Where one turn sends some rows of the set: a few examples, then the rows asked
lelu: [4,3,-3,-6,-3,-1,1,0,-11,3,-8,-10,7,7,-9,-8,10,-21,7,-5,6,-2,-15,11,2,6,-11,-4,3,10,-4,6,-12,2,-4,-6,0,4,5,8,-9,-5,11,-5,-2,-3,-10,-1,-9,0,-4,-2,7,-4,-13,-1,12,0,-3,-5,-2,-10,0,-7,4,2]
bilid: [-5,-9,5,-8,5,-6,-10,3,-2,1,1,-11,-10,-3,-3,3,9,3,1,0,-3,-12,-6,-2,8,8,-8,-2,6,8,3,1,1,-7,-7,-8,0,-8,2,-1,-11,-11,6,-10,6,-6,-11,5,-13,-5,-14,-9,0,-4,-8,1,3,-7,0,0,0,-11,-8,-9,8,-8]
Zak: [-13,-9,12,0,7,0,4,-3,2,0,1,-6,-5,3,-4,-6,16,-4,3,7,9,-15,-1,2,-2,-12,-3,3,0,-6,2,0,1,-4,-1,4,8,-4,3,7,-5,1,4,-3,4,-14,1,14,-2,0,4,0,1,-2,-4,-4,5,-7,-7,-2,3,0,-6,-6,3,-3]
memi: [0,-7,4,-7,5,-5,7,3,-11,9,0,-2,-9,-2,-2,-9,3,-10,5,-7,4,-4,-9,13,-1,4,-5,5,-6,8,3,5,2,-6,9,-12,2,-2,2,7,-5,-4,-4,-11,-9,-4,-11,-2,-7,-4,-3,-1,-9,-3,-11,-2,7,-11,-4,-5,0,0,1,-6,-11,0]
lam: [-14,-15,1,-5,-1,0,-2,5,-6,-10,-1,-1,-7,-1,4,-10,11,0,1,-1,5,-11,0,9,8,13,2,-10,8,15,-5,4,-1,-10,-5,-2,-6,-4,-1,6,-5,-15,-3,-5,6,-2,-5,9,0,7,-10,-2,-5,2,-2,-6,2,-11,2,-8,2,-7,-5,-11,5,-3]
ture: [0,-3,5,-5,-2,5,-5,4,0,-4,-10,-3,3,-2,0,1,13,-9,2,4,2,-8,-11,7,-1,14,-11,-1,3,-1,3,-6,4,-1,-12,-1,-2,-2,6,1,-1,-15,7,4,3,-9,6,4,-8,7,-6,0,1,-10,-11,-8,11,-1,-4,-10,5,-2,-6,-4,5,9]
Ribub: [-7,-9,3,-6,1,5,-3,-9,-5,0,-10,0,1,2,-4,-5,10,-7,9,-3,-3,-4,-19,-2,-9,-1,-8,1,11,-3,3,-2,4,1,-6,9,6,-7,10,8,-8,-2,1,-16,-3,2,2,8,-6,2,-9,-2,-4,3,5,2,12,-10,-2,-8,-3,-11,6,-3,-3,-3]
tori: [1,-5,3,-12,17,5,-1,2,-4,1,-12,-13,-2,3,1,-9,8,1,0,-7,3,-3,-6,-1,-11,-7,-13,1,-2,14,2,3,-1,3,-11,4,0,-5,8,10,-5,-3,0,-18,0,1,-7,1,5,4,0,0,-1,-3,0,0,20,-10,0,-5,3,-3,-1,-10,4,-6]
berev: [-10,-12,-2,-2,-7,0,0,9,-6,-7,0,-2,-9,-2,-1,-8,12,-5,6,2,6,-12,3,5,2,6,-2,-7,7,13,-8,9,-5,-7,-7,-4,-4,-2,-3,8,-6,-12,0,-3,7,0,-6,11,-2,12,-8,-2,2,-3,-11,-3,2,-13,4,-5,1,-1,-5,-10,4,-8]
boko: [0,-4,8,8,2,-2,-1,10,-6,7,-2,-13,-2,14,2,-3,8,2,0,-6,1,-4,-10,0,-9,4,-1,-1,6,7,-1,-3,4,-1,-2,-6,-8,1,-1,-5,3,-6,7,-11,-4,-7,-14,19,-4,3,-11,1,1,10,-1,8,8,-5,3,-7,7,1,4,-10,5,5]
kaz: [-14,-11,8,-5,6,11,-5,-3,2,-1,-2,-5,8,4,-3,-8,15,-1,15,-4,0,-10,-6,5,13,1,-6,-10,-3,7,3,-1,3,3,2,-7,-7,-4,2,4,-7,-13,6,-10,-5,-6,-7,4,-9,1,-19,5,-4,0,-2,5,14,-11,-8,6,12,-12,-6,-6,7,-2]
Piteb: [-5,-7,14,-2,-1,-5,1,3,7,2,2,-4,6,0,-5,-8,8,-13,1,-4,-3,-10,-6,1,2,-2,-1,-1,11,3,-2,7,10,4,5,-6,-2,-8,2,10,-9,5,9,-4,6,-8,-7,0,6,4,-4,-6,1,0,-4,1,15,-10,-1,-17,1,-2,1,-16,-1,2]
rimu: [-12,-9,5,-11,5,5,-1,1,2,1,-13,-12,0,6,10,-18,5,7,3,-15,1,-1,-7,5,5,-1,-11,1,2,5,8,5,0,-15,1,-7,0,1,-2,5,-7,-5,6,-11,-5,-1,-7,13,-9,2,-9,-2,-5,1,-3,-4,11,-5,-6,0,4,-9,8,-15,-1,3]
mabom: [-8,-3,5,-3,3,1,-6,5,-3,1,9,-7,-10,-3,-2,2,7,0,5,-2,-4,-13,-5,-3,9,2,0,-1,11,7,-4,4,-3,-2,-8,-11,4,-6,4,-2,-8,-9,2,-10,7,-5,-13,5,-9,-2,-14,-7,5,-4,-9,6,7,-5,-3,-1,-1,-13,-6,-11,4,-7]
Ridev: [-13,0,-3,2,-4,-2,8,-1,-8,6,-12,-3,-2,3,-2,-5,7,-12,1,4,-1,-11,-11,-2,1,6,-7,4,-3,11,7,4,-11,-7,6,3,-5,2,14,4,-7,-1,-1,-12,2,2,-3,7,-10,-1,-1,3,-9,-2,-7,-3,6,-1,-7,-9,3,2,-9,-1,5,8]
Boso: [0,-12,8,-12,-5,-9,2,1,0,5,-13,-7,3,0,-2,-5,8,-11,-4,-5,0,-9,-13,13,1,6,-6,1,11,4,-1,4,8,-1,-3,-7,-5,-5,10,8,-10,-5,4,-6,-4,-6,-1,-3,-2,2,-7,-12,-2,2,3,-10,10,-3,-4,-16,3,1,0,-15,3,6]
vonod: [-14,0,14,-11,11,5,-4,-9,-3,-4,-6,-7,5,8,-2,-5,17,-8,4,2,8,-16,-8,6,-1,-2,-5,-3,-3,-1,5,-2,4,-8,-1,4,0,-5,12,4,-4,-10,-1,-5,0,-10,6,14,-7,-5,-9,4,-2,3,1,-2,4,-2,-4,-3,-1,3,-11,-7,0,2]
fatik: [0,-1,5,-6,-2,5,-6,1,1,-5,-13,-1,1,4,0,1,10,-7,2,5,2,-7,-12,6,-1,13,-11,-1,0,0,5,-8,2,-4,-12,-1,-3,-3,7,0,-3,-15,7,4,3,-9,7,3,-9,6,-8,-2,-1,-8,-11,-9,11,-1,-5,-8,4,-3,-6,-5,5,8]
mimen: [-15,-10,7,-6,5,9,-4,-3,2,-2,-4,-4,8,6,-2,-8,12,1,15,-5,-1,-10,-8,5,12,2,-4,-9,-3,6,3,-2,4,0,2,-7,-7,-4,1,3,-8,-15,8,-10,-6,-6,-6,0,-7,2,-20,4,-6,2,-2,5,14,-10,-9,3,10,-14,-5,-6,8,-3]
dazek: [-1,-6,3,-6,3,-1,7,3,-12,8,0,1,-5,1,-5,-8,2,-12,3,-5,4,-8,-10,14,-1,2,-6,3,-5,6,1,8,1,-6,6,-14,3,-3,5,9,-3,-3,-2,-11,-11,-5,-11,-1,-6,-3,-3,-2,-7,-4,-13,-2,5,-12,-4,-4,1,2,-2,-6,-12,0]
dib: [-6,-4,0,3,3,4,9,3,-13,7,1,0,-7,14,-3,-9,8,-3,13,-9,7,-4,-18,11,-3,-1,-11,-5,2,11,4,6,-11,-6,-2,-3,-1,5,1,-3,1,-11,-3,-11,-4,-2,-8,8,3,11,-11,3,-2,-9,-4,-1,8,0,-9,-3,6,-3,3,-11,2,1]
niv: [-7,-5,2,-13,11,11,-4,-2,0,-2,-14,-12,2,2,-2,-12,8,-3,-3,-4,4,-4,-8,6,-7,-7,-13,0,-3,5,3,2,-5,-2,-13,6,-2,-10,7,13,-9,-7,2,-16,5,1,-3,2,2,6,-1,1,1,-5,-1,-5,21,-11,-4,-4,1,-8,-1,-12,8,-7]
puro: [-8,9,14,-1,6,5,7,6,-1,5,3,-3,-3,3,-14,-8,4,-15,7,-3,0,-5,-11,14,-1,5,-5,-10,-2,14,2,-3,-6,-2,2,-3,0,-2,15,5,-13,-14,3,-8,7,-6,-3,10,-13,4,-9,0,-2,0,-8,-2,9,-7,-14,-3,5,-8,-5,1,3,-4]
toka: [0,-11,5,5,7,1,4,0,3,12,2,-4,-4,2,-8,-4,11,-7,3,3,7,-9,-5,-1,-5,-10,-6,9,2,-6,3,5,4,-3,-2,-4,8,1,-5,9,-4,-1,1,-5,2,-10,-12,11,-3,9,5,-1,4,-3,-10,-2,15,-10,-9,-1,8,-3,-2,-6,1,0]
Kava: [-9,-4,15,-3,11,3,-5,0,-3,2,3,-7,11,1,-7,-5,12,5,9,-1,-1,-1,-3,5,2,2,2,-4,1,8,-7,2,-4,11,-1,-4,-4,-4,0,7,-2,-14,7,-9,-8,-10,-9,-1,-5,3,-14,5,-2,12,0,-4,12,-14,2,-3,5,-6,-5,-7,10,-2]
sen: [-5,-4,11,15,-1,0,3,-3,-5,1,-1,-8,7,1,2,-10,9,-2,0,1,3,-14,-9,-8,3,5,-10,0,2,8,2,-3,0,2,-9,-12,-4,-3,2,7,-6,2,4,-5,0,0,-1,6,0,3,9,5,3,-1,-6,2,10,-7,-1,1,2,-1,-1,0,12,2]
roloz: [-7,-9,-1,1,1,6,-5,-1,0,-1,-2,-6,-6,7,0,1,5,-14,-1,2,3,-1,4,0,5,15,-4,-2,10,2,-11,3,-6,2,4,-8,-3,0,2,1,-5,-2,3,1,7,-6,-5,12,-6,6,-14,-2,0,-5,-7,0,12,1,3,1,8,-10,-10,-9,2,-7]
Sema: [0,2,10,7,8,-1,3,8,3,1,2,-17,6,4,0,-5,6,3,0,3,4,-4,0,3,-3,3,-6,0,-9,5,-6,5,-8,-2,2,6,-5,0,8,11,-4,-12,-7,-1,4,-8,-9,14,-7,3,-9,-2,2,9,-1,0,7,-10,-6,3,7,4,-5,-10,1,2]
keni: [-12,-1,13,-3,11,-6,1,2,-8,-1,-9,-4,-3,11,3,-9,9,-9,1,-16,0,-11,-11,11,0,-1,-1,0,-2,9,-6,6,-7,-4,1,-8,-7,0,8,1,-5,-4,4,-16,3,-2,-14,5,-4,1,-8,10,-3,-8,-13,2,24,-4,-9,-4,4,-9,-11,-9,-1,7]
Sas: [-7,-3,7,-3,8,4,1,-5,-6,2,-7,-3,1,2,1,-2,10,-1,3,-3,2,-1,-14,0,-13,1,-4,3,5,1,-1,1,5,3,0,14,6,-1,11,5,-5,3,-1,-15,-2,7,-1,11,-5,5,-7,1,-3,4,7,1,13,-13,-6,-5,-3,-13,1,-2,-4,0]
tuve: [-2,-11,-5,-9,5,2,-10,-2,-3,-3,-4,-5,-6,6,3,-3,10,-10,1,0,-1,-1,1,3,6,12,-6,0,9,-4,-9,4,-4,-1,3,-4,-2,2,0,1,-4,-5,3,2,6,-5,-7,11,-5,4,-18,-6,-4,-4,-2,-3,8,-1,0,-2,8,-9,-11,-14,-6,-1]
nuro: [-8,-1,14,4,3,3,3,0,1,-6,3,1,13,4,-3,-12,8,-10,4,-4,1,-8,-5,-5,2,-6,0,-5,8,5,-5,7,4,2,7,-4,-5,-4,0,6,-1,-1,5,-8,10,-6,-12,8,3,8,-1,2,0,1,-5,5,22,-13,-5,-8,8,-6,1,-6,-4,3]
dis: [-11,-4,-2,-1,-2,-3,8,-2,-9,3,-10,-5,-5,4,2,-4,7,-12,0,5,0,-10,-11,1,0,6,-7,4,-2,13,9,3,-9,-4,5,5,-6,3,14,2,-7,-4,0,-10,5,4,-5,4,-8,-3,0,4,-6,-1,-6,-4,4,-1,-6,-12,3,3,-10,-1,4,9]
Dula: [1,-2,2,2,2,2,-6,7,-1,1,-10,-11,1,10,0,3,12,2,-2,-1,-3,-1,-11,0,-9,9,-5,-1,2,7,0,-7,0,3,-10,1,-3,-4,0,-4,4,-10,12,1,-5,-10,-6,13,-4,6,-8,-2,3,3,-8,0,12,-5,2,-12,3,0,0,-4,10,8]
tugin: [-12,-6,5,-11,5,5,0,-1,1,0,-10,-11,2,7,8,-17,7,7,2,-17,1,0,-5,2,5,0,-11,3,2,5,8,7,1,-12,1,-5,-3,1,-2,6,-8,-5,6,-13,-5,1,-9,15,-8,0,-10,-1,-4,3,-4,-3,13,-7,-5,0,6,-8,12,-15,1,3]
Kalip: [-16,-8,10,5,0,3,2,-2,1,-1,-3,-11,4,7,11,-15,6,5,2,-10,3,-4,-6,-5,6,4,-12,3,5,7,0,2,0,-3,-7,-9,0,-2,-6,8,-9,8,9,-8,1,-1,-2,11,0,2,2,-1,2,-1,-7,1,14,-4,1,3,5,-1,1,-8,3,6]
vibap: [-15,-1,13,-7,13,-7,0,0,-9,-3,-9,-6,-3,10,5,-7,10,-10,2,-15,2,-8,-12,10,0,2,1,0,-6,10,-3,5,-4,-2,3,-5,-9,1,5,1,-5,-3,4,-13,2,0,-14,6,-4,-1,-10,8,-2,-8,-14,2,20,-5,-9,-3,7,-9,-11,-7,-2,6]
Kofir: [2,-11,6,-11,-2,-9,5,1,2,7,-10,-8,3,0,-3,-5,10,-13,-5,-6,4,-9,-12,12,-2,6,-6,4,10,4,-2,5,8,0,-3,-7,-6,-7,11,6,-11,-7,4,-6,-3,-5,-2,-1,0,2,-6,-12,-2,3,4,-9,13,-4,-2,-15,3,2,2,-17,5,6]
kuru: [-4,-3,11,-7,7,7,1,-1,2,3,-14,-8,3,4,6,-8,1,-7,9,1,5,-3,-17,14,-6,7,-5,-3,2,1,-2,1,3,-6,-9,-9,-5,-9,8,9,-2,2,0,-6,-4,2,-1,10,3,-2,-1,-6,-3,2,5,-1,15,-14,-2,-6,11,-12,4,-6,-2,-10]
dabut: [0,-15,-4,-9,0,-1,1,-4,4,2,-4,-2,-5,-4,-3,-19,10,-9,5,-3,3,-3,-9,9,-1,-2,-1,-3,6,0,3,1,-7,-10,-3,-5,-8,-2,2,3,-1,-15,1,-3,-1,-3,-9,-1,-4,10,-4,-15,-1,5,-5,-3,6,-7,-5,2,1,-13,6,-18,0,7]
ginu: [-1,-16,-3,-6,3,-1,2,-1,4,1,-3,-4,-5,-7,-4,-18,9,-9,6,-4,3,-3,-10,7,0,0,-1,-2,7,2,6,2,-6,-9,-3,-7,-8,-2,2,3,1,-14,1,-4,1,-3,-11,3,-4,9,-2,-13,1,4,-6,-1,6,-7,-3,4,1,-13,7,-19,1,9]
Bod: [-8,9,13,-1,8,1,8,9,-3,5,4,-3,-3,4,-13,-8,4,-13,4,-5,0,-5,-12,12,2,5,-7,-8,-3,12,2,-2,-7,-3,3,-1,0,-3,16,2,-12,-14,5,-9,7,-4,-7,8,-12,6,-7,0,-3,2,-5,-2,8,-8,-14,0,6,-10,-5,0,2,-2]
zik: [-4,-2,12,-9,8,0,1,-1,-1,-1,-7,-11,3,2,2,-4,5,-8,5,6,6,-4,-15,12,-9,9,-5,-1,-1,6,2,4,1,-3,-6,-4,-5,-6,10,11,0,6,-1,-7,-4,3,-8,7,3,1,2,0,-2,11,5,-3,15,-13,4,-11,9,-7,2,-2,-2,-11]
neda: [-10,-5,-2,3,4,8,10,-1,-14,3,0,0,-7,14,-3,-9,7,-5,14,-8,4,-5,-17,12,-3,-2,-10,-4,5,12,6,6,-12,-4,-1,-5,-1,4,2,-2,-1,-11,-1,-9,-4,-2,-9,11,0,9,-11,3,2,-7,-3,-1,10,0,-11,-2,6,-5,6,-12,2,-2]
Bepal: [7,3,-3,-5,-2,-2,1,1,-12,2,-6,-8,7,9,-9,-5,12,-19,5,-4,7,-1,-14,9,4,7,-13,-6,1,9,-4,2,-12,0,-2,-5,-2,5,6,10,-8,-3,10,-5,-4,-3,-12,-2,-9,0,-4,3,2,-2,-11,-2,11,1,-1,-6,-1,-10,-2,-7,3,2]
zot: [-15,-2,12,-12,10,4,-5,-8,-3,-6,-8,-7,4,7,-3,-6,15,-7,4,1,7,-16,-9,7,1,-3,-4,-5,-4,0,5,-2,3,-9,1,5,1,-6,11,5,-6,-8,0,-6,0,-12,7,12,-9,-2,-9,2,-3,1,3,-1,4,-3,-7,-2,-1,0,-14,-9,0,1]
vot: [-1,-4,10,3,10,-4,-4,1,-12,1,5,-5,11,-1,-4,-3,14,-3,-4,-1,6,-1,-3,2,0,0,1,4,7,7,-6,7,-4,7,-2,0,1,-3,3,10,-2,-12,8,-12,-7,-10,-13,1,-9,7,-9,3,3,9,-5,-7,5,-6,5,-12,0,3,0,-11,6,1]
nusel: [4,-8,3,2,7,3,7,-1,4,1,1,-10,-3,0,0,-9,8,4,7,1,-1,2,-6,3,-10,1,-5,-2,0,2,-2,5,-10,-5,1,4,-7,-1,3,8,3,-13,-2,2,2,-8,-10,9,-5,8,-6,-11,2,13,-1,3,3,-15,-4,2,1,-2,0,-15,0,7]

keni -> Bod
lelu -> memi
nuro -> Sema
Now find these:
ture -> Kofir
tori -> mabom
dabut -> rimu
Piteb -> nusel
kuru -> lam

